In the rows, zero is written as 128.
Each path below is one point turned by a fixed rotation once a step. After each direction that follows a path, write how fast that rotation turns it, in degrees a step (0 if it stays still).
Each turn is a multiple of 5 degrees from 10 to 175, or 0.
Each row of a path follows its step; steps can be skipped.

step 0: [121 126 130 121 126 135 124 141 137 127 122 130 129 127 121 124 132 134
 126 140 126 126 122 120 123 132 128 134 130 130 135 121 129 125 128 138
 132 133 138 123 137 127 123]
step 3: [134 122 128 124 125 131 125 119 127 123 133 128 135 127 133 130 134 122
 130 129 130 126 119 129 145 120 128 125 126 130 143 130 133 118 133 127
 124 138 129 132 131 127 123]
step 5: [131 136 133 133 120 134 129 131 129 132 125 128 133 133 143 119 122 127
 115 129 131 137 132 131 134 130 134 132 130 128 133 135 122 130 119 132
 126 133 127 127 125 136 123]
step 7: [129 137 115 129 134 120 128 127 121 129 133 132 134 128 129 141 121 136
 130 134 124 128 130 134 126 124 130 125 131 134 140 130 124 124 123 128
 130 129 118 138 128 131 123]
step 8: [129 119 139 123 131 122 133 127 133 128 139 138 122 126 129 129 135 124
 123 134 131 129 129 128 125 135 130 131 120 128 128 124 133 135 116 127
 127 119 128 136 135 126 116]
step 9: [131 138 133 123 121 132 124 122 131 123 127 124 127 122 132 122 132 128
 125 125 120 131 128 130 123 131 120 130 124 132 134 122 121 123 131 118
 120 123 121 138 132 140 140]
step 10: [127 133 120 129 131 130 121 128 134 126 125 124 125 128 131 124 127 124
 140 131 121 124 135 129 122 136 123 136 122 126 123 128 129 125 126 139
 127 128 128 116 136 132 113]
step 14: [132 126 128 140 126 118 120 120 130 127 130 130 121 134 132 129 129 123
 132 117 136 129 132 125 138 129 125 134 121 138 119 120 134 127 133 122
 126 135 125 128 130 125 125]
step 15: [127 134 136 130 128 125 124 136 124 131 122 129 138 142 123 128 129 132
 117 132 119 136 134 125 123 132 127 129 121 134 136 129 126 125 132 131
 133 142 129 126 126 128 131]
step 16: [120 135 129 132 139 126 123 134 137 130 128 133 129 121 130 133 134 124
 120 128 131 132 130 130 142 136 131 130 137 129 126 131 132 131 126 131
 116 122 135 116 125 128 127]
[127 128 127 122 126 129 126 127 129 127 130 127 128 129 127 127 131 131
 126 126 126 129 129 131 128 129 127 128 128 128 131 127 130 127 129 129
 129 130 128 127 128 126 130]
120
[124 127 130 129 127 128 126 126 126 127 127 130 127 129 127 130 130 130
 130 124 128 128 126 129 129 128 129 127 129 127 127 125 127 128 129 125
 124 126 129 129 128 129 128]
140

step 1: [127 137 127 119 123 127 131 138 125 126 125 133 140 126 138 124 129 130
 125 128 120 136 118 132 129 122 133 127 134 125 123 129 133 129 139 129
 124 129 126 133 132 121 127]
step 2: [131 136 124 131 131 124 135 128 126 124 126 128 123 131 126 129 134 136
 123 125 132 128 118 119 127 124 132 128 129 130 120 130 136 135 127 128
 117 133 137 133 116 134 126]
step 3: [128 128 129 140 119 129 125 133 129 126 135 132 130 127 125 133 121 122
 124 136 128 131 122 131 128 122 138 125 119 125 124 115 122 133 132 126
 120 130 133 126 124 129 122]
step 4: [132 128 129 126 123 127 135 137 127 128 128 119 136 124 127 119 125 123
 126 127 132 127 123 126 133 122 144 115 127 120 127 131 133 128 131 136
 131 134 122 133 131 133 127]
step 5: [130 140 128 125 134 127 123 127 123 131 126 133 135 129 129 126 120 130
 127 132 125 123 118 123 134 128 131 124 126 131 115 132 135 138 128 133
 134 120 134 125 121 128 124]
step 9: [122 130 122 121 122 132 122 128 127 129 132 123 140 124 129 133 130 123
 125 122 118 132 123 130 131 123 130 116 125 127 115 125 124 128 130 135
 130 131 132 122 132 127 120]
step 11: [123 131 119 136 125 129 122 128 118 120 129 129 124 122 127 126 121 125
 130 135 123 119 119 124 129 128 132 134 129 135 124 127 132 135 128 123
 123 137 138 129 129 127 121]
step 13: [128 132 125 118 126 131 119 133 128 136 129 125 126 133 130 121 123 131
 129 123 131 123 122 128 125 122 135 126 124 124 122 134 132 131 129 140
 117 127 130 129 128 140 120]
step 14: [124 143 124 125 120 127 134 132 126 133 128 130 135 124 127 128 123 126
 129 135 122 127 118 133 124 127 124 127 126 135 131 122 130 132 124 129
 134 130 143 134 126 132 121]
step 16: [130 141 129 132 125 126 123 126 126 129 123 126 128 131 129 122 124 132
 122 143 125 126 122 124 125 121 138 135 124 124 125 126 134 130 130 131
 118 123 119 127 135 132 129]
[131 125 128 128 126 129 129 127 128 130 129 126 127 125 129 126 125 128
 128 127 126 126 128 129 127 126 127 125 126 125 130 127 127 127 129 131
 129 126 127 126 126 131 126]
80
[129 126 127 129 128 126 127 125 128 128 127 130 127 131 126 126 127 129
 129 128 131 126 124 125 126 129 127 131 127 127 127 128 129 130 127 132
 128 125 129 128 129 129 131]
130
[129 128 127 130 127 125 126 131 128 125 127 128 127 126 131 127 128 132
 127 128 124 127 128 128 130 130 126 129 129 128 128 130 130 128 128 127
 127 127 126 125 128 128 131]
70

step 0: [129 134 136 127 126 124 131 123 125 134 132 130 135 136 121 120 126 125
 123 127 130 125 128 134 122 137 122 123 129 125 133 121 124 127 133 123
 128 134 141 140 130 125 137]
step 1: [134 132 133 132 129 134 126 130 133 132 123 137 136 129 113 129 130 133
 131 118 119 135 126 132 128 130 126 129 126 120 123 124 130 132 119 131
 125 125 132 128 122 120 120]
step 5: [131 122 131 126 130 127 120 122 123 130 121 130 136 136 130 129 137 122
 137 124 123 129 140 126 134 133 122 120 139 127 131 123 125 129 126 134
 123 134 131 129 136 128 130]
step 6: [129 136 133 125 126 138 123 122 141 131 120 133 133 131 124 123 130 125
 130 125 122 120 120 121 126 128 125 121 118 128 136 128 119 133 127 128
 133 127 132 126 129 131 132]
step 7: [131 135 135 130 134 129 124 131 126 135 126 129 134 127 142 129 132 125
 133 130 122 132 123 131 127 131 135 125 123 134 118 117 128 138 119 134
 123 132 129 130 131 124 125]
step 8: [130 126 132 127 132 132 116 139 130 130 121 124 123 129 130 121 130 123
 126 123 126 123 141 117 120 134 123 132 125 129 125 132 129 136 128 132
 135 134 132 127 126 130 136]
step 9: [135 130 134 130 132 123 135 129 126 138 123 128 127 129 132 117 133 122
 129 125 117 118 123 136 128 134 134 128 126 120 137 129 128 133 133 131
 130 130 122 124 137 124 130]
step 11: [134 132 145 134 126 127 123 130 125 133 133 128 137 129 124 129 130 122
 131 124 122 129 138 131 123 128 128 121 124 125 126 134 120 130 135 126
 131 118 136 127 130 123 133]
step 12: [123 136 129 120 133 131 129 135 131 134 118 129 129 135 125 118 131 124
 126 127 134 129 126 140 126 129 126 120 124 121 123 126 127 131 125 137
 132 126 137 121 121 121 121]
step 14: [134 126 132 124 124 118 132 132 130 135 126 128 127 135 115 122 133 130
 118 130 127 130 134 129 127 139 124 125 130 123 125 129 124 132 116 131
 125 127 131 127 136 125 140]
[125 130 126 127 129 128 126 129 129 127 127 128 129 130 124 124 127 128
 126 132 131 127 128 127 128 129 126 128 126 130 127 128 128 128 127 126
 130 129 127 127 126 129 131]
175
[127 128 129 128 126 131 127 129 133 127 127 130 125 127 126 128 128 129
 129 125 129 128 129 125 125 127 128 129 129 128 128 130 130 127 128 130
 128 128 129 127 126 131 126]
160
[130 132 127 124 131 132 128 129 128 128 129 125 126 127 128 130 128 128
 124 130 126 130 129 128 126 125 129 128 128 127 127 128 129 128 127 130
 129 130 128 127 130 128 128]
70
[126 131 129 126 127 130 127 126 125 128 129 131 129 127 125 127 127 128
 130 127 126 126 129 129 129 127 128 128 131 126 128 127 126 125 129 125
 125 128 128 128 131 129 128]
70

step 0: [133 128 124 122 134 132 132 128 124 130 131 121 123 130 123 126 129 139
 118 131 115 128 134 119 129 122 128 130 130 140 129 129 127 128 135 115
 130 128 130 131 124 125 126]
step 3: [124 129 124 132 127 130 133 137 122 127 129 120 125 123 130 133 133 137
 130 127 137 130 131 116 132 117 132 126 126 134 127 133 130 130 139 133
 123 134 136 122 127 124 131]
step 4: [135 124 129 128 126 122 137 135 123 126 124 131 130 128 138 115 130 126
 125 127 132 132 140 132 125 125 137 133 139 136 128 130 130 128 124 129
 125 133 125 125 128 132 135]
step 5: [133 126 125 122 126 127 133 134 125 123 126 121 132 132 120 136 133 122
 121 127 128 139 129 132 134 126 133 132 126 132 128 134 114 125 135 135
 121 129 135 125 123 123 130]
step 8: [135 126 134 129 121 124 128 130 130 122 122 121 130 133 129 126 132 126
 127 129 133 134 132 124 125 126 126 128 118 121 112 122 118 132 136 128
 130 139 124 132 128 126 126]
step 9: [122 134 129 127 125 118 125 141 125 132 131 128 127 124 137 131 132 134
 125 132 136 135 137 118 127 129 127 123 128 134 130 134 123 124 135 127
 135 121 119 131 129 127 124]
step 11: [126 131 123 131 130 118 117 127 119 119 126 126 133 129 123 128 130 123
 122 134 126 131 133 119 130 132 126 134 129 129 124 133 114 122 127 132
 133 131 125 135 119 130 126]
step 13: [131 126 122 127 130 121 116 124 129 125 134 134 133 130 137 126 128 122
 132 125 127 128 127 135 127 129 132 127 123 128 126 122 117 123 123 126
 127 132 111 126 122 135 134]
step 14: [126 126 134 130 124 127 118 121 126 128 133 130 132 131 120 142 129 132
 122 130 128 126 135 125 130 124 123 123 117 132 122 124 119 133 130 126
 136 132 128 119 124 124 125]
step 16: [127 120 131 131 128 123 118 126 124 124 128 132 129 137 126 127 129 130
 116 127 130 132 139 139 126 130 124 134 123 130 140 119 124 133 124 131
 131 122 128 121 127 132 132]
[128 128 129 127 129 127 130 127 126 130 127 127 126 129 130 129 127 125
 128 131 129 131 128 131 130 123 128 127 130 127 128 127 128 128 129 130
 128 128 130 129 132 128 128]
25

step 0: [132 121 126 137 124 131 119 128 135 132 134 140 128 143 125 137 123 135
 131 120 125 125 123 130 127 135 132 127 126 130 126 128 129 137 126 127
 127 126 124 126 132 130 123]
step 1: [135 116 125 127 117 124 125 122 129 133 129 125 128 120 134 130 120 138
 134 126 128 130 128 130 129 125 129 129 123 127 133 131 128 129 127 139
 123 129 128 133 114 131 119]
step 4: [126 122 133 125 122 136 136 126 128 126 125 127 126 133 130 125 111 131
 124 135 130 132 130 125 127 119 121 129 120 120 129 136 125 128 129 129
 126 129 119 132 118 134 126]
step 5: [130 128 127 129 132 133 134 124 136 124 127 142 133 121 132 128 122 120
 134 125 127 121 138 133 120 122 121 129 133 126 118 124 129 137 119 120
 132 126 128 127 125 129 127]
step 7: [137 119 133 125 123 129 131 122 135 129 133 130 127 138 134 123 118 122
 123 131 124 122 133 127 134 126 127 130 127 125 129 133 127 129 117 139
 122 127 131 123 129 132 116]
step 8: [130 129 127 127 128 125 123 128 129 122 123 130 136 118 135 131 124 122
 145 133 124 128 139 131 133 134 127 138 131 133 130 127 122 133 124 126
 128 130 134 120 122 134 126]
step 10: [126 125 133 120 125 131 135 129 131 122 133 118 138 127 125 123 126 127
 131 137 132 127 135 134 134 126 133 126 130 118 125 127 123 126 122 128
 115 133 123 128 128 135 116]
step 11: [116 131 132 130 131 129 132 126 134 126 124 134 135 128 121 125 119 120
 133 130 121 136 137 129 123 136 124 137 129 128 127 125 117 129 137 122
 134 124 122 125 126 129 125]
step 14: [130 125 130 133 126 119 128 122 136 127 131 136 126 124 128 129 133 122
 133 129 113 136 126 132 127 134 130 134 135 129 123 128 122 133 129 137
 136 127 126 122 125 124 118]
step 16: [126 124 134 125 125 127 127 131 137 134 139 126 127 129 125 129 133 132
 130 146 124 129 129 129 125 128 121 124 128 125 125 126 116 133 125 133
 128 128 127 141 138 130 123]
[127 126 125 128 126 129 129 130 127 129 127 129 127 127 131 128 124 128
 128 127 130 127 129 126 132 125 127 128 125 130 126 128 128 130 125 127
 130 130 128 128 128 126 129]
20
[128 130 128 126 130 129 128 128 125 127 125 128 129 129 128 131 127 131
 129 127 128 126 128 129 125 128 128 126 127 131 125 129 126 128 128 131
 128 127 128 126 132 127 128]
115
[131 129 128 128 127 126 130 123 128 126 129 129 125 128 129 128 130 127
 127 129 127 131 128 127 127 127 126 126 127 129 128 131 128 131 126 125
 129 129 129 125 129 128 129]
45

step 1: [131 126 130 142 129 135 122 128 127 136 136 128 125 128 119 116 132 131
 134 120 126 135 123 123 131 130 129 134 134 134 130 134 126 126 131 128
 133 140 122 131 123 132 127]
step 2: [123 131 118 126 130 130 128 125 124 131 123 127 128 126 112 120 124 132
 135 122 123 135 125 130 134 128 135 129 129 134 125 138 118 123 126 126
 129 134 121 135 128 125 137]
step 3: [127 117 127 134 125 128 130 135 125 131 131 122 118 125 124 116 131 127
 137 124 128 141 135 131 128 127 137 123 131 133 119 130 120 118 133 121
 128 131 122 127 127 130 129]
step 4: [132 126 130 134 124 136 133 124 118 138 134 123 127 133 118 128 135 128
 134 119 123 135 129 132 136 129 122 131 124 135 120 134 117 123 126 130
 121 129 124 131 127 131 130]
step 7: [139 123 127 127 121 135 128 129 120 134 130 135 139 133 118 122 136 128
 129 116 126 137 127 129 130 128 122 121 132 132 127 134 132 121 125 125
 129 127 129 129 123 126 136]
step 8: [123 122 119 123 117 136 131 127 123 127 130 136 135 130 125 123 139 134
 129 124 129 133 126 126 134 128 139 120 126 131 121 131 124 121 127 132
 137 130 128 123 137 129 135]
step 10: [129 124 126 131 122 133 126 121 122 130 126 135 135 130 125 122 129 137
 136 128 132 134 127 123 131 131 120 129 130 142 128 136 119 127 129 137
 137 129 129 126 123 122 140]
step 12: [128 119 128 123 125 130 123 125 129 136 131 127 114 122 119 121 128 134
 126 123 131 135 128 127 136 125 122 123 128 130 120 142 117 127 127 131
 133 124 125 129 119 129 135]
step 13: [133 118 121 132 117 126 131 120 127 133 135 128 123 134 126 120 128 133
 137 132 122 128 133 126 132 129 129 120 126 140 128 137 127 119 126 130
 132 126 122 134 119 126 128]
step 16: [124 124 120 129 120 130 128 130 130 144 133 129 133 144 121 120 134 131
 132 135 123 137 123 132 130 134 128 128 131 134 122 134 130 125 129 129
 138 127 128 128 126 130 126]
[127 131 129 130 125 129 131 128 124 127 126 124 127 128 131 127 130 128
 130 129 128 128 130 129 128 129 128 127 125 128 128 126 127 128 128 132
 127 128 130 126 128 128 129]
70
[125 133 130 126 129 128 128 129 127 130 128 126 129 128 127 129 128 128
 126 125 126 128 127 130 129 127 124 128 127 126 127 127 129 126 127 128
 130 127 126 131 125 127 129]
145
[127 129 126 132 129 129 129 127 130 127 129 130 129 127 130 129 128 128
 128 128 125 126 129 122 128 127 128 130 127 127 128 129 126 126 126 131
 128 129 128 129 125 129 127]
85
[127 130 127 127 128 129 130 126 127 127 130 128 125 129 130 127 127 128
 130 127 128 127 132 128 127 126 125 128 129 129 127 131 127 129 128 124
 126 126 126 129 129 130 126]
40

step 2: [124 119 129 123 134 135 133 130 124 121 141 123 125 128 130 127 121 120
 134 119 136 128 122 136 128 127 126 128 128 133 131 113 135 128 124 126
 117 132 121 133 130 131 125]
step 5: [127 120 124 134 122 123 131 121 128 132 126 129 123 130 138 120 127 129
 119 124 124 128 123 120 138 123 120 134 128 123 122 134 143 126 133 138
 132 128 134 128 123 133 124]
step 6: [131 118 129 127 134 127 123 126 142 129 124 125 131 126 114 130 138 122
 124 130 129 125 140 127 135 135 136 129 136 122 126 131 131 122 122 134
 131 131 128 122 128 119 132]
step 9: [136 129 127 124 122 115 125 133 130 116 129 131 127 136 123 128 129 130
 131 127 131 137 122 133 126 121 127 118 120 141 136 131 125 124 124 125
 133 121 130 130 132 120 133]
step 10: [133 137 124 125 135 132 123 141 115 136 133 124 118 125 130 124 128 129
 129 132 127 129 125 117 122 130 120 129 126 127 138 131 127 130 118 127
 122 136 131 128 123 123 122]
step 11: [136 120 129 121 126 122 130 122 130 126 137 125 123 126 133 125 136 132
 137 132 136 136 133 136 129 124 133 130 129 134 132 127 128 126 132 114
 122 122 139 133 128 128 120]
step 12: [137 131 134 133 139 130 125 125 127 128 129 125 120 133 124 121 118 123
 130 139 124 118 133 121 119 137 129 128 122 130 136 126 131 131 134 134
 122 122 129 130 122 137 126]
step 13: [119 128 131 128 137 122 134 126 129 126 131 128 124 129 134 136 137 143
 133 128 130 127 129 131 122 132 127 131 143 125 118 126 129 127 135 131
 123 122 140 130 133 133 122]
step 14: [138 122 129 131 130 121 125 127 137 131 122 130 130 129 133 128 126 119
 118 121 132 121 124 121 124 137 129 128 130 132 122 123 130 137 135 129
 134 116 121 132 118 136 129]
step 15: [123 139 127 141 145 122 124 128 128 121 126 131 127 127 127 124 134 129
 132 119 131 131 132 134 133 129 122 127 135 118 120 123 128 120 122 133
 136 126 126 124 128 128 130]
[129 127 130 129 127 129 129 128 128 128 127 127 128 130 127 129 125 126
 129 126 132 129 128 128 128 127 129 125 126 130 130 127 127 127 130 132
 128 126 127 129 123 126 127]
145

step 0: [127 140 125 121 127 134 125 118 124 121 132 130 129 128 129 127 130 124
 131 132 129 130 123 115 130 123 131 125 128 121 114 128 125 128 129 127
 123 121 127 130 132 126 134]
step 1: [131 134 135 129 128 123 125 120 127 126 123 121 126 121 130 128 129 126
 123 133 124 126 124 125 134 130 124 140 122 122 122 122 134 123 122 131
 120 125 126 120 132 129 133]
step 4: [127 131 136 142 132 135 135 134 127 124 127 134 131 123 133 128 118 124
 128 133 132 124 124 126 133 136 137 133 128 122 135 130 134 130 128 127
 124 128 130 132 125 124 129]
step 5: [124 126 126 133 130 124 124 136 128 130 129 128 132 116 135 130 130 122
 126 124 133 131 121 123 125 132 144 128 121 136 134 132 128 124 129 129
 129 121 127 128 120 132 130]
step 7: [115 127 130 130 126 133 132 129 129 126 130 128 121 124 114 123 126 125
 125 134 130 125 135 132 134 122 134 126 130 121 116 132 130 124 125 129
 129 124 130 125 122 128 126]
step 8: [125 128 120 139 131 127 131 133 131 129 129 125 127 116 127 127 132 123
 125 125 123 126 134 130 128 121 122 125 123 132 114 130 128 131 129 131
 116 130 128 126 122 133 130]
step 9: [133 123 129 133 132 118 127 125 132 131 128 133 126 128 122 132 125 136
 126 128 119 126 132 128 131 128 122 133 124 140 125 131 120 125 125 128
 121 134 124 137 119 124 130]
step 10: [120 134 126 131 118 126 127 129 137 133 125 137 125 127 122 135 129 130
 130 134 125 129 130 135 129 127 130 133 129 132 131 123 119 134 129 127
 136 131 129 135 125 115 125]
step 11: [134 132 123 132 126 142 125 132 127 127 128 132 130 121 128 127 131 124
 132 132 126 131 121 133 126 131 123 118 122 125 126 120 126 134 135 127
 133 126 131 136 122 119 133]
step 12: [138 126 131 127 124 130 120 128 115 129 127 136 132 120 124 124 131 134
 130 134 117 131 125 118 126 127 130 126 123 129 129 129 132 127 128 134
 127 119 129 125 124 121 131]
[131 128 128 128 126 130 126 127 127 126 129 127 124 126 128 128 130 129
 128 127 130 127 127 128 128 126 130 128 127 128 127 124 128 123 129 131
 130 128 130 126 129 127 127]
65
[131 128 129 127 130 125 125 130 128 127 128 128 128 128 128 131 127 127
 125 127 127 132 128 129 128 129 130 131 127 131 127 126 129 129 127 128
 127 126 126 128 129 129 124]
95

step 1: [127 129 119 132 125 126 127 123 131 130 126 130 128 123 122 125 124 133
 126 128 118 129 142 127 137 123 128 126 125 131 121 121 123 127 126 138
 125 132 124 130 125 128 136]
step 3: [122 124 122 129 134 131 129 133 126 130 121 126 121 140 137 131 125 135
 130 134 122 133 131 134 125 132 125 126 126 128 138 127 123 131 124 123
 128 128 129 132 128 137 131]
step 5: [130 134 127 123 123 132 128 124 131 124 118 121 129 123 140 137 129 118
 130 131 132 121 128 126 130 121 125 132 135 123 134 126 127 134 128 132
 133 127 121 127 132 122 129]
step 6: [126 127 116 127 130 124 130 121 127 127 123 126 126 131 135 128 124 133
 125 135 119 119 117 125 127 134 125 124 116 125 132 131 126 134 125 124
 122 128 129 128 126 131 125]
step 10: [122 125 134 130 134 123 131 127 122 130 123 126 126 125 136 127 131 123
 130 125 118 133 140 128 133 128 131 125 125 132 129 118 137 125 124 132
 123 131 128 128 136 130 135]
step 11: [135 130 124 127 127 126 123 121 133 129 131 128 126 135 132 134 131 121
 127 130 128 124 134 132 126 133 128 126 131 140 134 130 120 132 129 128
 129 129 137 134 128 119 137]
step 12: [120 128 126 127 133 132 130 134 128 128 122 124 122 128 132 132 123 125
 119 132 134 129 131 132 126 132 122 129 122 118 126 133 116 123 121 125
 125 118 129 128 136 126 131]
step 13: [124 124 118 125 137 126 122 127 120 127 121 132 134 119 136 127 132 124
 127 127 129 127 131 120 135 130 129 133 127 136 129 121 125 129 124 128
 125 132 128 122 129 134 122]
step 15: [121 132 131 129 137 123 137 132 136 131 126 125 128 125 130 136 120 132
 133 132 133 120 126 124 128 138 128 121 121 122 132 125 127 128 128 122
 128 121 133 122 131 126 126]
step 16: [131 124 125 128 135 120 125 132 124 122 126 130 140 131 128 125 126 135
 132 124 126 125 128 129 133 119 132 130 126 133 135 131 126 126 116 131
 131 133 136 122 136 131 128]
[128 125 127 129 129 127 129 130 126 127 127 123 127 128 127 126 129 128
 127 128 126 128 129 126 130 125 131 130 126 129 128 128 128 127 127 126
 128 127 131 130 126 130 125]
115
